Each row of this table is followed by its label. One hidden rule gives the labels. It looks at one to three of the table's principal directions, none of them among the few with the most spread.
[-0.60  1.48 -1.52  2.88 -1.07  1.82 -1.67  0.23 -0.23  0.06  0.00 -0.39
 -0.52 -0.81  0.23 -0.12 -0.65 -0.02 -0.42  1.24  0.85  0.53  0.24  1.26
  0.83  1.22  0.59  0.21  1.44 -0.75 -0.19  0.50] 4
[-0.21 -1.04 -0.71  1.61 -0.70  0.27 -0.68  1.29  0.65  0.19 -0.47  0.09
  1.51  0.35  0.91 -0.26  0.03  0.44  1.81  0.02  1.52 -1.36  1.28 -0.18
 -1.45  1.22 -0.10 -0.40  0.91 -0.86  1.23  0.99] 3
[ 1.38 -1.24  1.32 -0.52  0.94 -0.09  0.89  0.01  0.46  0.67  1.09 -0.09
  1.00  1.21 -1.30  0.08 -2.00  0.63  1.50 -0.25 -0.02  0.30  1.87 -0.81
 -1.69 -0.59  0.00 -0.10  0.84  1.08 -0.30 -0.85] 1
[ 0.38 -1.12  0.67  0.56  0.02  0.36 -0.28  0.38  0.28  0.37  0.04 -0.02
  1.24 -0.34 -0.77 -0.29 -1.28  0.92  1.33  0.47  0.06 -0.43  1.39  0.26
 -0.81  0.09  0.27 -0.71  1.04 -0.25  0.58  0.24] 4
[-0.36  1.50 -0.70  2.47 -0.92  1.37 -1.46 -0.51 -0.84  0.38  1.22 -1.26
 -0.17  0.44  0.81  0.63 -0.93 -0.17 -0.37  0.43  1.96  2.02  1.13  0.59
  0.64 -0.29 -0.25  0.32  1.51  1.10 -0.24 -0.70] 4
[-1.25  0.22 -0.62  1.08 -0.12  0.05 -0.62  1.24 -0.34 -0.50 -0.13 -0.99
  1.05  0.11  1.43  0.80  0.45 -0.70  1.01  0.09  2.02  1.24  1.65  0.25
 -0.94 -0.18 -0.29  0.11  0.62 -0.12  1.08 -0.04] 1
[-0.57  0.88 -0.09  0.36  0.85 -0.48  0.36  0.81 -0.63 -0.69  0.31 -0.52
  0.10  0.04  1.97  0.92  0.26 -0.76 -0.32 -0.18  0.70  0.52  0.58  1.04
  0.02 -0.94 -0.16  0.35  0.34  0.20  0.17 -0.51] 4
[ 0.53  3.90 -2.76  5.24 -1.93  2.59 -1.78 -0.56 -0.79  0.58  1.26 -0.89
 -1.75  0.24  2.56  0.61 -1.29 -0.31 -2.32  1.41  2.91  1.22  0.06  1.79
  1.92  0.75 -0.34  0.44  3.47  0.24 -1.69 -0.56] 4
[ 1.29  2.74 -1.97  4.82 -1.89  2.85 -1.29 -0.82 -0.07  1.09  1.67 -0.90
 -1.09  0.77  0.88  0.01 -3.05  0.68 -1.61  1.07  2.68  1.95  1.62  0.71
  0.91  1.07 -0.29  0.49  4.12  1.03 -2.13 -1.38] 3
[ 1.28  1.99 -0.70  2.65 -0.54  1.83 -0.42 -0.82 -0.27  0.89  2.04 -0.69
 -1.33  1.07 -0.12  0.41 -2.29 -0.26 -0.92  0.63  1.26  1.77  0.96  0.54
  0.57  0.07 -0.06  0.61  2.39  1.22 -1.79 -1.18] 1
[ 1.62  2.45 -1.48  2.88  0.07  1.30 -0.77 -0.67 -0.48  0.89  1.66 -0.64
 -0.47  2.14  1.87  1.16 -1.76  0.26 -0.64  0.64  2.48  0.56  0.48 -0.32
 -0.44 -0.25 -0.42  0.71  2.21  1.52 -1.88 -1.25] 1
[ 1.13  4.09 -1.96  4.49 -1.47  3.12 -1.71 -2.35 -0.76  1.29  3.01 -0.85
 -3.21  1.37  0.83  0.33 -2.11 -0.41 -3.19  0.45  1.52  2.20 -0.70  0.57
  2.69  0.75 -0.17  1.67  2.21  1.96 -3.22 -1.64] 3
[-0.79  0.58 -1.35  2.02 -0.83  0.19 -0.24  1.68  0.07 -0.50 -0.49 -0.58
  0.76 -0.13  2.35  0.45  0.49 -0.64  0.44  0.20  2.47  0.35  1.50  0.77
 -0.66  0.48 -0.55 -0.17  1.67 -0.88  0.86  0.26] 1
[-0.71 -0.80  0.92 -0.74  0.68 -0.18  0.58  0.37  0.37 -0.38  0.42 -0.18
  0.11 -0.66 -0.36 -0.15 -0.09 -0.39  0.03 -0.83 -0.60  0.98  0.86 -0.37
 -0.10 -0.11 -0.14  0.46 -0.59 -0.05  0.00 -0.73] 2
[ 0.46  0.64 -0.46  1.09 -0.73  1.02 -0.34 -0.52  0.15  0.40  0.41 -0.16
 -0.55  0.11 -0.75 -0.37 -1.21  0.40 -0.58  0.39  0.24  0.86  0.42  0.05
  0.41  0.58  0.16  0.19  1.11  0.36 -0.81 -0.43] 1
[ 0.10 -2.20  2.65 -0.95  0.60  0.83  0.40 -0.78  0.83  0.58  1.41 -0.36
  0.48 -1.49 -3.30 -0.91 -2.35  0.81  0.51 -0.59 -1.65  2.12  2.14 -1.00
 -0.05 -0.30  0.00 -0.04  0.06  0.45 -0.56 -1.54] 3
[ 0.18 -0.69  2.45 -1.94  1.51  0.02  0.58 -0.90 -0.48  0.02  0.92 -0.32
 -0.19 -1.33 -2.78  0.06 -1.56  0.19 -0.10  0.37 -2.44  1.65  0.45  0.59
  0.62 -1.68  0.68 -0.19 -0.53  0.64 -0.48 -0.96] 4
[-0.49  0.90 -0.13 -0.61  0.31 -0.28  0.48 -0.51 -0.20 -0.38  0.58  0.29
 -1.78  0.24  0.50 -0.12  0.93 -0.96 -1.70 -1.05 -1.21  0.08 -1.49  0.27
  1.51  0.17  0.11  1.16 -1.45  0.43 -0.73 -0.31] 1
[-1.52 -0.95 -0.96  1.31 -1.52  0.41 -0.88  1.60  0.66 -0.65 -2.06  0.01
  1.44 -2.15  0.46 -0.89  0.62  0.64  0.71  0.67  0.94 -0.39  1.14  0.67
 -0.25  1.56  0.04 -0.97  1.02 -2.19  1.65  1.22] 1
[ 0.75 -0.12  0.10  0.60  0.07  0.42 -0.31 -0.37  0.16  0.58  0.50  0.25
  0.01  0.28 -0.13 -0.02 -0.50  0.36  0.25  0.17 -0.01 -0.85 -0.26 -0.26
 -0.12  0.14 -0.03 -0.12  0.26  0.00 -0.35  0.11] 1
[ 0.77 -0.71  0.93 -0.72  0.36  0.28  0.85 -0.72  0.77  0.38  0.79  0.23
 -0.35  0.08 -1.49 -0.72 -1.50  0.67 -0.56 -0.73 -1.07  0.73  0.65 -1.08
 -0.04  0.25 -0.07  0.47  0.10  0.71 -1.24 -1.25] 4
[ 0.94  1.39 -1.48  0.95 -0.77  0.60 -0.07 -0.21  0.10  0.16 -0.62  0.44
 -0.86  0.37 -0.09 -0.30 -0.56  0.45 -0.90  1.00  0.14 -0.55 -0.82  0.46
  0.33  0.91  0.41 -0.02  1.17 -0.23 -0.94  0.34] 3
[ 0.96  0.33  0.42 -1.77  0.35 -0.17  1.50 -1.03  0.44  0.13  0.44  0.41
 -1.59  0.57 -1.85 -0.51 -0.68 -0.21 -1.38 -0.56 -1.56  1.10 -0.66 -0.89
  0.47  0.03  0.08  0.73 -0.52  0.88 -1.71 -1.12] 3
[ 0.09 -0.42  0.63 -0.83  1.04 -0.59  0.80  0.58  0.00 -0.33  0.06 -0.30
  0.87  0.38  0.06  0.38 -0.78  0.21  0.59 -0.20  0.11  0.72  1.34 -0.20
 -1.09 -0.75  0.04  0.11  0.29  0.59  0.04 -0.79] 3
[ 0.48 -1.15  1.54 -2.74  2.12 -1.70  1.30  0.16 -0.12 -0.16  0.16  0.32
  0.68  0.74 -0.18  0.74  0.63 -0.36  1.05 -0.63 -1.08 -0.84 -0.43 -0.90
 -1.29 -1.58 -0.09 -0.02 -1.76  0.47  0.25 -0.22] 3
[ 0.51 -0.25  0.12  0.68 -1.16  1.21 -0.93 -1.27  0.24  0.98  0.64 -0.36
 -0.07  0.26 -1.90 -0.52 -1.20  0.78  0.13  0.29  0.39  1.22  0.52 -1.09
  0.13  0.46 -0.13 -0.14  0.60  0.77 -0.53 -0.42] 1
[ 1.27  0.69  0.17  0.14  0.62  0.02  0.02 -0.63 -0.55  0.63  1.00 -0.23
 -0.05  1.50  0.06  0.82 -0.81  0.02  0.37  0.38  0.54 -0.01 -0.07 -0.16
 -0.55 -1.04 -0.06  0.00  0.47  1.18 -0.60 -0.38] 4
[ 0.67 -0.56  0.97 -0.11 -0.43  0.95  0.32 -1.11  0.59  0.72  1.27  0.07
 -0.94  0.02 -2.45 -0.96 -1.66  0.32 -0.50 -0.52 -1.21  1.26  0.62 -0.53
  0.67  0.54  0.16  0.42  0.24  0.83 -1.05 -0.85] 4
[ 0.33 -0.55  1.31 -2.05  0.77 -0.30  1.28 -0.65  0.43 -0.25 -0.20  0.50
 -0.73 -1.50 -1.88 -0.75 -0.69  0.44 -1.29 -0.15 -2.43  0.60 -0.50 -0.11
  0.85 -0.35  0.23 -0.03 -0.60 -0.23 -1.06 -0.86] 1
[ 0.40  1.21 -0.66  0.42 -0.11  0.02 -0.07 -0.35 -0.48 -0.01 -0.07 -0.22
 -0.21  0.56  0.86  0.40 -0.31  0.30 -0.77  0.39  0.71  0.34 -0.19  0.22
  0.22 -0.42 -0.09  0.05  0.72  0.64 -0.57 -0.45] 3
[-0.97  1.36 -0.96 -1.58  1.02 -1.56  1.07  0.48 -0.52 -1.16 -0.30  0.28
 -1.38  1.43  2.13  0.67  2.37 -1.69 -1.25 -1.34 -0.44 -0.30 -1.78  0.04
  0.38 -0.16  0.04  1.60 -2.22  0.60 -0.18 -0.08] 4
[-0.45  0.33  0.17 -2.50  0.98 -1.48  0.83 -0.12 -0.55 -0.69 -0.58  0.23
 -0.64  0.53  0.05  0.53  1.72 -0.95 -0.37 -0.43 -1.09 -0.13 -1.64 -0.15
  0.13 -0.90  0.20  0.44 -2.11  0.35  0.16  0.19] 1
[ 1.37  1.50  0.12 -1.30  1.30 -0.53  1.00 -1.25 -0.58  0.18  0.98  0.20
 -1.44  1.78 -0.07  0.66 -0.56 -0.24 -1.35 -0.24 -0.91  0.27 -1.34 -0.39
  0.31 -1.09  0.19  0.94 -0.61  1.80 -1.83 -1.14] 3
[ 2.18  2.43  0.36  1.65 -0.15  2.49 -0.19 -3.00 -0.29  1.40  2.87 -0.36
 -2.87  0.18 -2.17 -0.23 -3.59  0.58 -3.07  0.62 -1.08  2.60 -0.38  0.09
  2.41 -0.35  0.17  0.95  1.82  2.02 -3.84 -2.45] 4
[ 2.30  1.31 -0.51 -0.16  0.62 -0.08  1.66 -0.86  0.53  0.55  1.15  0.77
 -1.70  2.10  0.35 -0.04 -1.22  0.07 -1.63 -0.66 -0.38 -0.52 -0.87 -0.86
 -0.01  0.21 -0.26  1.03  0.61  1.29 -2.57 -1.31] 3
[-0.31  1.45 -1.49  0.73 -0.77  0.44 -0.56 -0.06 -0.28 -0.31 -0.83  0.13
 -0.92 -0.15  0.28 -0.16  0.42 -0.08 -1.03  0.73  0.07 -0.04 -1.05  0.72
  0.82  0.82  0.48  0.27  0.22 -0.37 -0.32  0.54] 3
[-0.23 -0.26  0.34 -0.91 -0.51  0.30  0.13 -0.48  0.25 -0.22 -0.84  0.33
 -0.60 -1.60 -2.02 -0.94 -0.32  0.49 -0.86  0.52 -1.70  0.51 -0.53  0.43
  1.07  0.45  0.55 -0.34 -0.19 -0.66 -0.26  0.18] 3
[ 1.10  0.73  0.23  0.61  0.37  0.66  0.12 -0.63 -0.17  0.42  0.82 -0.49
  0.18  0.49 -0.39  0.31 -2.22  0.92 -0.43  0.53  0.49  1.35  1.23 -0.16
 -0.30 -0.70 -0.02  0.07  1.67  1.21 -1.28 -1.45] 3
[-0.67  0.37  0.13 -1.53  0.54 -0.83  0.93  0.01 -0.21 -0.64  0.20 -0.03
 -1.04  0.55  0.11  0.15  1.01 -1.14 -0.80 -1.05 -0.78  0.89 -0.59 -0.14
  0.45 -0.26  0.02  1.00 -1.46  0.63 -0.22 -0.45] 1
[ 0.43  0.25 -1.55  0.01 -0.34 -1.23  0.81  0.89  0.48 -0.28 -1.07  0.82
  0.10  1.51  2.71  0.09  1.81 -0.23 -0.13 -0.77  1.26 -2.37 -1.06 -0.66
 -0.86  0.76 -0.67  0.09 -0.25 -0.47  0.22  0.71] 4
[ 1.27  1.00 -0.77  0.74  0.42  0.16  0.22 -0.52  0.15  0.48  0.76  0.09
 -0.24  1.73  1.32  0.41 -0.75  0.44 -0.62 -0.29  1.07 -0.32 -0.15 -1.19
 -0.62  0.02 -0.47  0.66  0.63  1.10 -1.47 -1.04] 4
[ 0.20  0.95 -1.08  2.52 -1.42  1.72 -1.35 -0.77  0.20  0.71  0.66 -0.30
 -0.60 -0.08  0.12 -0.39 -0.89  0.49 -0.82  0.37  1.15  0.63  0.16 -0.28
  0.82  1.12 -0.23  0.24  1.30  0.10 -0.88 -0.32] 2
[-1.46 -0.68 -0.50 -1.75  0.69 -2.03  0.87  1.97 -0.04 -1.27 -1.58  0.12
  0.92  0.38  1.91  0.72  2.93 -1.47  1.24 -0.74  0.69 -0.91 -0.30 -0.22
 -1.44 -0.24 -0.33  0.04 -1.72 -1.01  1.83  1.04] 1
[-0.71  0.57 -1.11  2.52 -1.07  1.09 -1.45  0.51 -0.09 -0.05 -0.36 -0.35
  0.56 -0.74  1.20 -0.15 -0.29  0.54  0.02  0.68  1.34 -0.17  0.71  0.90
  0.34  0.89  0.09 -0.23  1.37 -0.68  0.51  0.49] 3
[-0.87 -0.58  0.17 -1.70 -0.10 -0.91  1.26  0.40  0.62 -0.86 -1.03  0.76
 -0.92 -1.29 -0.09 -0.90  1.50 -0.58 -1.28 -1.00 -1.66 -0.39 -1.09  0.10
  1.03  0.64 -0.08  0.23 -1.42 -1.12  0.08  0.22] 4
[-0.77 -0.70  1.10 -1.67  0.70 -0.12  0.93  0.01  0.30 -0.40  0.68 -0.39
 -0.50  0.11 -2.05 -0.34 -0.61 -0.68  0.08 -1.02 -1.30  2.35  1.21 -0.54
 -0.15  0.01  0.41  1.09 -0.96  0.90 -0.26 -1.06] 3
[ 0.79 -0.44  0.12  0.29 -0.58  0.69  0.05 -0.68  0.67  0.59  0.21  0.36
 -0.20  0.01 -1.36 -0.90 -1.26  0.96 -0.30 -0.02 -0.51  0.02  0.28 -0.65
  0.09  0.85  0.11 -0.03  0.62  0.22 -0.79 -0.33] 4
[-0.74  1.15 -0.63  1.80 -0.74  0.92 -0.34  0.47 -0.34 -0.31  0.57 -0.77
 -0.58 -0.31  0.54  0.08 -0.72 -0.64 -0.64  0.18  0.88  1.75  1.30  1.45
  0.81  0.30  0.14  0.43  1.47  0.17 -0.04 -0.41] 1
[ 0.50  0.53 -0.34  0.05 -0.08 -0.11  0.68 -0.29  0.28  0.04  0.28  0.42
 -0.96  0.41  0.66 -0.27  0.07 -0.13 -1.20 -0.61 -0.26 -0.38 -0.67 -0.17
  0.60  0.35 -0.26  0.47 -0.01  0.21 -0.91 -0.41] 2
[-0.39  0.25  0.54  1.45 -0.27  1.36 -0.59 -0.35 -0.07  0.20  1.25 -0.89
 -0.07 -0.78 -0.73 -0.18 -1.90  0.29 -0.47  0.04  0.29  2.34  1.89  0.44
  0.68 -0.03  0.07  0.38  1.32  0.66 -0.55 -1.26] 4
[-0.54 -0.02 -0.05  1.65 -0.94  1.24 -1.51 -0.11 -0.37  0.54  0.80 -1.09
  0.56  0.12 -0.82  0.32 -0.70 -0.24  1.25  0.61  1.48  1.71  1.50  0.11
 -0.28  0.02 -0.01 -0.19  0.93  0.39  0.72  0.11] 4
[ 0.35 -1.28  1.24  1.54 -0.13  1.69 -0.61 -0.08  0.66  0.82  1.33 -0.67
  1.07 -0.88 -2.01 -0.49 -2.87  0.99  1.20  0.37  0.30  1.66  2.93 -0.30
 -0.70  0.27  0.06 -0.31  1.87  0.17 -0.23 -0.98] 4
[-0.41  0.60 -0.31 -0.21  1.15 -0.63  0.17  0.50 -0.51 -0.26  0.98 -0.64
  0.13  2.24  1.47  1.21  0.56 -1.17  0.77 -0.94  1.19  0.71  0.54 -0.69
 -1.22 -0.64 -0.16  1.25 -0.82  1.44  0.11 -0.61] 4
[ 1.94 -0.54  1.44 -0.84  1.72 -0.47  1.87 -0.14  0.45  0.48  1.59  0.30
  0.05  1.37 -0.32  0.27 -2.02  0.32  0.24 -0.75 -0.71 -0.20  1.12 -0.49
 -1.07 -0.97 -0.15  0.35  0.72  1.26 -1.31 -1.45] 4
[ 1.53  0.46  0.77 -0.85  1.55 -0.16  0.37 -1.31 -0.38  0.65  1.45  0.16
 -0.43  1.85 -0.44  0.56 -1.22  0.48 -0.18 -0.31 -0.82 -0.34 -0.66 -0.90
 -0.38 -1.02  0.25  0.74 -0.61  1.92 -1.44 -1.03] 3
[-0.36 -0.29 -0.86 -2.38  0.99 -2.77  1.35  1.40 -0.01 -0.96 -1.73  1.11
  0.20  1.35  2.75  0.73  3.88 -1.38  0.63 -0.99  0.06 -3.25 -2.49 -0.57
 -1.17 -0.22 -0.45  0.04 -2.62 -1.00  1.30  1.60] 3
[ 0.88 -0.39  1.88 -0.94  0.68  0.67  0.18 -1.66 -0.10  0.79  1.59 -0.42
 -0.46 -0.36 -2.54  0.00 -1.85  0.41 -0.36  0.06 -1.25  1.89  0.45 -0.72
  0.50 -1.17 -0.01  0.02 -0.05  1.21 -1.24 -1.46] 2
[-0.21 -0.52 -0.58 -1.26 -0.34 -0.78 -0.19  0.19  0.06 -0.14 -1.41  0.20
  0.71  0.74 -0.54 -0.04  1.14  0.22  1.03  0.23  0.27 -0.56 -0.56 -0.99
 -1.07  0.29  0.16 -0.29 -0.95 -0.08  0.88  0.89] 3
[ 0.80 -0.37  0.97 -0.74 -0.09  1.05  0.08 -1.53  0.39  0.72  0.97 -0.11
 -0.77  0.19 -3.56 -0.85 -2.23  0.79 -0.32  0.07 -1.53  1.93  0.64 -0.95
  0.26  0.34  0.63  0.53  0.10  1.29 -1.37 -1.09] 3
[-0.23  0.04  0.88  0.27  1.22  0.54 -0.57 -0.11 -0.50  0.13  1.16 -1.14
  0.93  0.09 -0.42  0.94 -1.43  0.13  0.86  0.32  0.70  2.05  1.76 -0.47
 -0.92 -1.23  0.02  0.32  0.43  1.06 -0.26 -1.30] 4
[-0.62 -1.86  0.71 -0.67  0.47 -0.46 -0.56  1.31  0.02 -0.38 -1.61  0.09
  2.38 -1.23 -1.03 -0.08 -0.02  0.93  2.57  1.20 -0.38 -1.18  1.03  0.64
 -1.58 -0.14  0.81 -1.37  0.01 -1.32  2.08  1.46] 4
[-1.42 -1.47  0.81 -2.13  1.16 -1.59  1.15  1.72  0.18 -1.32 -1.35  0.04
  1.31 -0.85  0.23  0.00  1.00 -0.33  1.06 -0.60 -0.80 -0.05  1.00  0.36
 -1.09 -0.37  0.28 -0.08 -1.10 -0.76  1.51  0.29] 3
Here are more rows. What is the label of each one?
[-1.97  0.72 -0.79 -1.23 -0.04 -0.92 -0.17  0.35 -0.59 -1.10 -0.96  0.11
 -1.13 -0.28  0.82  0.14  2.91 -1.59 -0.78 -0.63 -0.80 -0.09 -1.99  0.52
  1.14  0.30  0.36  0.84 -2.54 -0.50  0.87  0.99] >> 2
[-0.59 -0.46 -0.49 -0.65  0.89 -1.67  0.99  1.77  0.25 -0.98 -1.25  0.42
  1.14  0.17  2.96  0.43  1.70 -0.31  0.42 -0.76  0.77 -1.83 -0.01 -0.03
 -1.17 -0.11 -0.51 -0.09 -0.52 -0.96  0.96  0.41] >> 2
[-1.78 -2.43  0.44 -3.09  0.74 -2.54  0.86  2.25  0.37 -1.52 -3.08  0.64
  2.22 -1.20  0.50 -0.12  2.90 -0.17  2.07 -0.26 -0.74 -2.02 -0.26 -0.09
 -1.71 -0.10  0.17 -1.06 -2.18 -2.07  2.89  1.87] >> 1
[ 0.92  1.63  0.23 -0.38  1.14 -0.02  0.91 -0.89 -0.57  0.05  1.48 -0.31
 -1.39  1.23  0.27  0.73 -1.04 -0.51 -1.49 -0.36 -0.36  1.35 -0.22  0.08
  0.52 -1.10  0.00  1.09  0.16  1.71 -1.84 -1.62] >> 1
[-1.35 -1.70  1.37 -3.67  1.76 -2.12  1.52  1.20  0.12 -1.30 -1.30  0.25
  0.79 -0.94 -0.47  0.21  1.91 -0.91  0.90 -0.80 -1.67 -0.06 -0.20 -0.40
 -0.97 -0.91  0.13 -0.03 -2.55 -0.86  1.31  0.26] >> 1
[ 0.46 -0.13  1.66 -0.96  0.25  0.97 -0.52 -1.89 -0.55  0.74  1.25 -0.55
 -0.67 -0.47 -3.61 -0.13 -1.77  0.37 -0.08  0.71 -1.70  2.20  0.11 -0.10
  0.88 -0.98  0.67 -0.05 -0.31  1.27 -0.79 -0.78] >> 4
[ 0.04 -2.72  1.34 -1.81  0.24 -0.96  0.11  0.50  0.54  0.07 -1.43  0.59
  2.08 -0.90 -1.59 -0.60  0.30  1.20  2.20  0.33 -1.00 -1.73  0.30 -0.57
 -1.40 -0.14  0.25 -1.50 -0.77 -1.04  1.70  1.24] >> 2
[-0.96 -0.32 -0.81  0.39 -0.09 -0.56 -0.94  1.17 -0.23 -0.49 -1.60 -0.04
  1.54 -0.65  1.72  0.50  1.65  0.11  1.17  0.68  1.26 -1.41 -0.29  0.12
 -0.91  0.02 -0.16 -0.80 -0.25 -1.37  1.58  1.28] >> 2
[ 1.36 -0.13  0.46  0.68 -0.10  0.59  0.32 -0.53  0.26  0.72  0.85 -0.44
  0.67  0.72 -0.53 -0.01 -2.36  1.16  0.10  0.17  0.95  1.14  1.86 -0.66
 -0.77 -0.45 -0.39 -0.26  1.98  1.21 -0.95 -1.39] >> 3
[-0.39 -1.66  0.88 -3.25  1.04 -1.66  0.94  0.28  0.35 -0.49 -1.15  0.83
  0.37  0.11 -1.17 -0.26  1.69 -0.25  1.00 -0.69 -1.86 -1.31 -1.28 -1.08
 -0.86 -0.10  0.35 -0.02 -2.68 -0.46  0.88  0.83] >> 4
[-1.29 -1.13 -1.15  0.27 -1.39 -0.78 -0.30  1.64  0.52 -0.56 -1.87  0.02
  1.58  0.02  1.40 -0.31  1.89 -0.08  1.43 -0.34  1.81 -0.89  0.76 -0.36
 -1.22  1.10 -0.48 -0.63 -0.01 -1.20  2.13  1.38] >> 1
[ 1.17  0.79 -0.05  1.60 -0.81  1.56 -0.51 -0.90 -0.04  0.88  0.86 -0.33
 -0.59 -0.28 -1.48 -0.17 -2.06  0.51 -0.37  1.20  0.31  1.14  0.65  0.52
  0.57  0.06  0.12 -0.42  2.02  0.30 -1.06 -0.45] >> 1
[-0.25 -0.67 -0.37 -1.11 -0.13 -1.06  0.60  0.76  0.38 -0.46 -1.39  0.52
  0.51 -0.04  0.46 -0.24  1.30 -0.02  0.38 -0.21  0.00 -1.11 -0.48 -0.36
 -0.65  0.34 -0.16 -0.36 -0.64 -0.79  0.75  0.73] >> 1
[ 0.49 -1.46  0.84 -1.28  1.44 -0.88  1.01  0.87  0.65 -0.18 -0.32  0.81
  0.87  0.19 -0.33 -0.20 -0.23  0.41  1.22 -0.35 -1.23 -1.80  0.22 -0.34
 -1.38  0.13  0.42 -0.07 -0.65 -0.49  0.33  0.34] >> 3
[-2.04  1.45 -1.18  1.21 -0.33  0.27 -1.07  0.97 -0.97 -0.91 -0.20 -0.94
 -0.39 -0.38  1.50  0.84  1.40 -1.58 -0.12  0.30  1.15  1.35  0.14  1.48
  0.65  0.05  0.27  0.62 -0.23 -0.35  1.01  0.52] >> 4
[-0.90 -0.18 -0.02  0.64 -0.99  0.86 -1.90 -0.30 -0.73  0.30 -0.28 -0.91
  0.87 -0.36 -1.63  0.21 -0.12  0.18  1.52  1.25  0.74  1.29  0.69  0.33
 -0.17 -0.14  0.56 -0.64  0.15  0.13  1.32  0.88] >> 1
[-0.64 -0.52 -0.56 -0.67 -1.05 -0.68 -0.21  0.31  0.07 -0.32 -1.56  0.70
 -0.11 -0.57  0.03 -0.60  2.05 -0.22  0.16  0.10 -0.57 -1.74 -1.61  0.44
  0.53  0.77  0.18 -0.67 -1.12 -1.27  1.29  1.80] >> 3
[-0.48 -0.75 -0.01 -0.39 -0.01 -0.73  0.68  1.33  0.36 -0.67 -1.25  0.20
  0.92 -1.03  0.75 -0.15  0.57  0.05  0.43  0.10  0.20 -0.59  0.65  0.53
 -0.55  0.07 -0.15 -0.71  0.41 -1.27  0.92  0.44] >> 1
[-1.39 -0.34 -0.20 -2.87  0.64 -2.06  0.81  0.81 -0.29 -1.28 -1.88  0.46
  0.02 -0.18  0.66  0.24  3.01 -1.02  0.03 -0.56 -0.96 -0.87 -1.75 -0.09
 -0.14 -0.35  0.14  0.11 -2.65 -0.74  1.28  1.02] >> 1
[-0.94 -1.72  1.11 -0.64 -0.45  0.06  0.37  0.49  0.77 -0.34 -0.64  0.04
  0.60 -2.31 -1.27 -1.02 -0.13  0.37  0.08 -0.31 -0.96  0.67  1.09  0.09
  0.39  0.42 -0.13 -0.65  0.00 -1.24  0.69 -0.05] >> 2
[-0.53  1.28 -1.55  1.99 -1.11  0.63 -1.56 -0.15 -0.58  0.23  0.15 -0.45
 -0.24  0.85  1.69  0.50  0.98 -0.44 -0.08  0.23  1.87 -0.16 -0.63  0.10
  0.37  0.48 -0.26  0.27  0.20  0.19  0.35  0.59] >> 3
[-0.66 -0.42 -0.97  3.24 -2.74  1.96 -2.40  0.03  0.30  0.67 -0.65 -0.57
  1.22 -1.57 -0.31 -0.85 -0.69  1.28  0.72  1.23  2.03  0.39  1.38  0.38
  0.37  1.47 -0.25 -1.27  2.18 -1.17  1.08  0.91] >> 2
[-0.09 -1.25  0.71 -2.11 -0.02 -0.68  0.13 -0.31  0.11 -0.11 -1.25  0.64
  0.30 -0.54 -2.16 -0.71  0.51  0.61  0.65  0.34 -1.87 -0.92 -0.96 -0.12
 -0.05  0.13  0.76 -0.62 -1.36 -0.40  0.79  1.06] >> 1
[ 0.90  1.47  0.46 -0.12  0.66  0.91  0.49 -1.69 -0.24  0.55  2.22 -0.57
 -1.90  1.17 -1.28  0.27 -1.79 -0.45 -1.68 -0.55 -0.54  2.70  0.17 -0.85
  0.83 -0.59 -0.04  1.50  0.10  2.18 -2.46 -2.21] >> 3
[ 0.26 -1.69  1.52 -3.20  0.55 -0.76  1.18 -0.69  0.62 -0.05 -0.56  0.83
 -0.37 -0.29 -3.42 -1.17 -0.28  0.52  0.19 -0.50 -3.09 -0.10 -0.63 -0.77
  0.01  0.23  0.83  0.06 -1.81  0.26 -0.10  0.12] >> 3
[ 1.90  0.13 -0.10  1.49 -0.28  0.95  0.58 -0.51  0.86  1.04  1.47  0.01
 -0.09  1.42 -0.07 -0.30 -2.42  0.86 -0.24 -0.37  1.07  0.46  1.55 -1.08
 -0.74  0.51 -0.57  0.34  2.14  1.11 -1.67 -1.44] >> 1
[ 0.20  1.43 -0.80  1.88 -0.85  1.03 -0.20 -0.22 -0.14  0.19  0.82 -0.28
 -1.18  0.04  0.61 -0.03 -0.74 -0.41 -1.23  0.17  0.70  0.91  0.26  0.95
  1.11  0.44 -0.10  0.40  1.40  0.21 -0.87 -0.42] >> 4
[-0.30 -1.72  0.88 -2.02  0.11 -0.51 -0.29 -0.02  0.22  0.01 -1.34  0.82
  0.39 -1.24 -2.60 -0.62  1.20  0.09  1.46  0.72 -2.12 -1.60 -1.51 -0.10
 -0.19  0.29  0.81 -0.99 -1.90 -1.48  1.32  1.92] >> 3
